(in the rows, 128 means zero)
Families of rows that turns and mirrors carry onto each other, the same ones carrying the whole set onto itself: the rest of each named row's family, in list order
4 families of 8 rows
Tiv: [160 131 113 114 123 117 136 131 137  92 121 134 126 115 155  95 131 143
  77 130 109 128 105 123 147 144 149 160 125 111 128 133 150  98 147 116
 150 126 141 131  97 108 117 121 126 151]
lesi: [107 168 143 137 115 133 129 125 133 126 140 132 137 132 109 109 132 159
 104 139 138 120 103 124 132 128 134 130 144 113  96 153 138  85 114 110
 128 151 135 134  78 119 123 135 134 135]
pav: [118 159 131 130 112 109 129 120 135 118 134 150 126 120 112 109 132 149
 107 137 140 120  96 127 136 142 150 144 138 119 107 149 132 108 135 115
 121 135 134 132  77  97 135 140 144 132]
gel: [118 144 124 132 142 139 126 155 140  93 136  97 133 136 149  97 128 134
  90 117 149 131  97 135 136 136 139 146 134 109 103 135 152 102 100 117
 137 157 104 116 118 146  80 136 153 151]
Pulip: [112 133 127 135 127 138 125 153 133 114 125 129 105 125 126 113 133 147
 111 148 171 133  96 103 135 145 137 140 126 133  94 142 150  99 120  88
 128 150 107 128  67 128  93 109 159 144]
gebe: [133 141 127 125  92 113 131 138 107 107 120 149 133 121 132 108 126 149
 115 115 114 138 122 146 119 124 152 150 145 104 110 127 139 134 128 136
 131 113 149 138 103 111 107 142 125 145]
Tava: [133 154 137 145 110 128 142 129 134 101 142 117 142 141 130 105 132 140
  86 124 120 128 104 142 127 131 147 138 150 100 111 148 135  99 114 144
 144 141 133 135 109 113 116 146 126 147]
Rulim: [166 126 121 113 127 136 131 142 140  91 118 119 114 114 167 101 139 140
  91 140 118 133 115 112 144 142 145 159 122 120 119 130 163  96 141 104
 144 132 128 134  93 112  96 102 113 144]
pegi: [102 155 118 141 139 124 120 162 109  98 118 125 143 135 139  93 143 155
 123 118 157 132 117 139 128 118 131 159 122 112 108 121 130 116 111  82
 131 155 113 102 105 146  91 159 145 144]
Goga: [113 171 127 147 142 124 124 146 121  95 122 137 144 139 131 109 152 161
 117 126 149 139 132 145 131 109 118 144 125  89  98 146 128 102 119 103
 140 151 134  97 116 137 105 157 130 149]
ramid: [128 145 116 115 124 110 128 124 137 112 123 159 119 110 122 105 129 159
  90 141 136 125  98 112 150 147 137 147 122 115 111 149 144  92 148  98
 137 131 145 126  72 110 131 122 152 148]
miz: [134 143 133 119 133 136 118 139 147 109 123 134 100 112 138 119 145 145
 123 154 157 132 112 104 141 142 138 147 121 129  94 146 157 100 135  90
 119 141 118 127  72 109 100 100 131 128]
suzav: [145 126 108 111 111 108 130 144 113  96 107 161 119 108 142 109 125 156
  98 120 119 147 121 133 136 132 141 152 126  97 112 131 149 125 145 124
 147 107 156 125 104 121 102 124 141 163]
pelel: [146 129 128 111 122 139 117 160 122  97 108 131 107 110 161 118 140 145
 132 129 137 150 137 126 127 124 139 153 126 114  95 124 166 128 126 110
 126 122 127 128 104 127  69 103 116 140]
Rumuz: [143 136 105 132 128 109 132 146 109  91 102 163 127 120 141 102 148 164
 104 136 133 142 127 121 140 127 129 162 110 105 122 133 132 106 157  85
 154 125 148 109  88 117 117 134 131 160]
mif: [ 97 155 124 121 141 128 114 146 139 114 133 122 125 121 127  99 127 147
 111 129 165 120  90 122 141 141 138 147 127 126  96 136 148 104 110  89
 116 157 106 118  86 136  98 133 166 134]
vubol: [132 150 119 145 112 103 134 138 106  98 114 157 136 127 131 103 149 154
 121 130 132 134 124 139 125 124 145 163 127 110 123 131 118 124 145 102
 137 127 140 117  91 101 126 158 122 142]
Nekop: [114 160 127 118 132 128 117 149 126  98 125 130 138 124 138 110 128 154
 111 107 136 143 125 153 130 114 127 138 137  85  88 139 151 118 106 132
 132 136 138 111 132 149  83 143 141 152]
pivuv: [154 118 126 129 128 145 131 157 139  91 121 107 105 124 164 109 141 129
 103 141 143 139 111 111 134 144 148 154 125 128 110 130 160 107 126 106
 138 139 105 133  92 118  77 100 124 144]
Nuz: [143 138 116 123 131 131 123 155 108  99 102 140 128 117 158  96 152 164
 122 139 129 135 136 114 137 119 129 167 111 121 119 116 146 100 142  64
 142 137 135 117  82 125 100 122 109 141]
fimos: [103 173 134 126 144 131 118 132 150 113 139 129 129 125 119 110 134 155
 104 133 157 125 103 128 143 130 124 131 132 104  86 158 147  88 113 106
 124 158 126 112  97 134 109 134 152 139]
fudim: [123 161 137 138 132 138 131 138 142  98 143 102 143 141 139 102 132 139
  88 120 133 128 105 144 132 126 137 136 144  97 101 146 145  94 100 134
 139 156 120 121 122 135  97 145 133 146]
Dubun: [125 116 123 134 115 142 126 174 110  99 111 128 108 126 143 119 129 146
 119 126 154 156 122 124 119 127 136 141 132 112  92 128 156 127 113 116
 138 128 119 127 100 143  61 110 147 161]
Tibu: [147 127 116  98 116 131 120 154 111 103 104 141 124 105 159  97 126 161
 107 123 110 140 131 122 136 125 134 157 123 110 111 114 167 110 134  98
 142 118 149 133  97 136  86 108 121 152]
zal: [105 136 118 120 121 131 119 167 109 103 119 121 133 124 143  97 118 148
 116 105 144 139 111 141 124 124 139 149 136 110  98 115 152 130 100 113
 129 136 118 122 114 155  69 138 157 152]
furo: [120 159 133 158 109 127 137 142 101 108 121 142 149 143 122 104 148 166
 113 132 128 134 131 136 120 108 129 144 137 102 111 137 121  98 124 103
 147 143 144 122  92 123 119 154 115 148]
boda: [115 129 117 158 129 136 130 174 103  96 109 132 120 140 138 110 147 153
 122 136 169 148 122 119 122 123 128 151 119 119 104 128 132 112 120  82
 144 148 110 110  88 141  80 133 146 158]
makug: [134 148 125 103 130 128 117 130 138 117 121 140 119 105 139  98 135 159
 105 146 130 119 108 104 150 141 137 153 120 129 109 134 159  87 141  78
 126 140 136 132  67 115 117 108 129 132]
ruk: [123 154 137 133 101 135 131 143 109 111 125 136 143 132 127 111 126 162
 106 118 115 141 129 144 118 109 130 131 149  89  96 138 146 106 110 136
 143 129 153 134 111 137  97 137 122 155]
Betil: [147 139 122 133 109 112 143 126 132  97 132 133 135 128 137  99 128 139
  79 125 113 127  98 136 135 142 156 151 140 106 126 140 136 106 136 136
 147 127 139 136  99 102 125 141 132 151]
butu: [139 136 125 142 135 134 122 162 118  90 105 135 110 125 153 116 162 147
 140 144 161 147 138 119 128 122 132 160 113 121 103 131 141 118 135  81
 131 141 114 109  91 119  85 121 116 139]
Vap: [131 121 121 136 134 142 130 164 136  90 128 101 113 133 156 104 132 128
  97 129 156 138  98 120 133 145 147 150 129 124 106 129 154 110 110 109
 138 149  95 124 101 135  71 117 151 152]

Which other rows belong to the same family as Nuz? pegi, Goga, Rumuz, vubol, furo, boda, butu
Which other rows belong to the same family as miz? lesi, pav, Pulip, ramid, mif, fimos, makug
Which other rows belong to the same family as Vap? Tiv, gel, Tava, Rulim, pivuv, fudim, Betil

Families of rows that turns and mirrors carry onto each other, the same ones carrying the whole set onto itself: the rest of each named row's family, in list order
5 families of 6 rows
voto: [137 112 142 115 108 114 134 116]
vod: [125 153 123 144 136 117 120 136]
Kup: [126 113 152 114 118 129 119 112]
daka: [143 105 146 122 128 135 117 108]
visur: [116 128 122 158 114 132 131 140]
Ruva: [121 118 154 132 106 121 133 111]
zavor: [136 128 143 131 119 129 115  92]
Kifo: [123 129 116 144 141 109 112 146]
vari: [140 119 111 152 132 142 134 135]
Goru: [119 136 125 158 126 105 125 138]
gil: [148 101 135 138 108 137 132 124]
Liv: [125 103 155 125 114 126 126 119]
Dameb: [141 143 118 139 147 122 128 136]
fik: [121 117 118 148 141 116 129 148]
fev: [128 117 142 146  94 129 117 120]
basip: [127 126 115 142 144 112 115 147]
Von: [145 107 142 124 125 131 138 108]
Rol: [128 139 126 141 137 116 137 148]
tosu: [113 134 119 153 135 114 110 137]
Navu: [141 121 117 150 142 113 137 141]
lida: [140 140 114 155 141 116 112 123]
lofa: [127 129 114 143 144 112 110 144]
pezun: [149 118 131 141 110 139 107 105]
divo: [133 127 141 119 105 113 117 105]
kanu: [129 138 113 159 125 139 112 122]
Sobi: [126 118 152 129 114 128 105 104]
bovo: [148 118 134 114 117 120 122 104]
kab: [129 111 150 113 123 132 120 111]
Gez: [133 126 109 148 151 123 112 132]
Nog: [128 115 150 114 121 131 115 108]

Which other rows belong to the same family as basip? Kup, Kifo, lofa, kab, Nog
Which other rows belong to the same family as Ruva? zavor, Goru, Von, Navu, lida
Which other rows belong to the same family as Liv? daka, fik, tosu, Sobi, Gez

